j547: [-38.0 -15.0   9.4 -40.7  -5.4  -3.2   0.4]
j193: [-41.2 -30.0 -22.2  80.2 -31.7 -29.2  -3.5]
j986: [-38.0 -15.0   9.4 -40.7  -5.4  -3.2   3.0]
chg j986: [-38.0 -15.0   9.4 -40.7  -5.4  -3.2   2.9] -> 6, [3.0]
chg j547: [-38.0 -15.0   9.4 -40.7  -5.5  -3.2   0.4] -> 4, [-5.4]
chg j986: [-38.0 -15.0   9.5 -40.7  -5.4  -3.2   3.0] -> 2, [9.4]
chg j547: [-37.9 -15.0   9.4 -40.7  -5.4  -3.2   0.4] -> 0, [-38.0]

j139: [ 3.8 -9.6  9.3  6.3 10.9 -1.8]
j680: [-67.1 -36.6  11.4  54.0  35.4 -28.7]
j223: [-18.7  11.1 -10.3  15.5  41.6  -9.3]
j225: [  2.9   0.0 -11.3   7.1  41.4  -3.7]
j986: [  0.0 -51.9  14.2   0.0  15.4 -29.1]
j51: [-37.3 -11.8  -3.4  20.2   9.0 -15.0]
j547: [ -1.5 -19.5  15.2   3.3 -20.3  -0.3]
j326: [-78.2 -65.6  19.7  44.4 -12.0 -31.1]
j674: [  0.0 -12.5  -3.4  24.0   7.3 -14.5]
j592: [-17.7  11.4 -12.1   0.0  40.9 -10.2]
j840: [  3.9  18.0 -10.2   6.7   0.0   0.0]
j193: [37.4 20.7 -1.8  0.0 16.8 11.6]
chg j139: [ 3.8 -9.6  9.3  6.3 10.9 -1.7] -> 5, [-1.8]
chg j547: [ -1.6 -19.5  15.2   3.3 -20.3  -0.3] -> 0, [-1.5]
chg j326: [-78.2 -65.6  19.7  44.3 -12.0 -31.1] -> 3, [44.4]
chg j674: [  0.0 -12.5  -3.5  24.0   7.3 -14.5] -> 2, [-3.4]
chg j592: [-17.7  11.3 -12.1   0.0  40.9 -10.2] -> 1, [11.4]

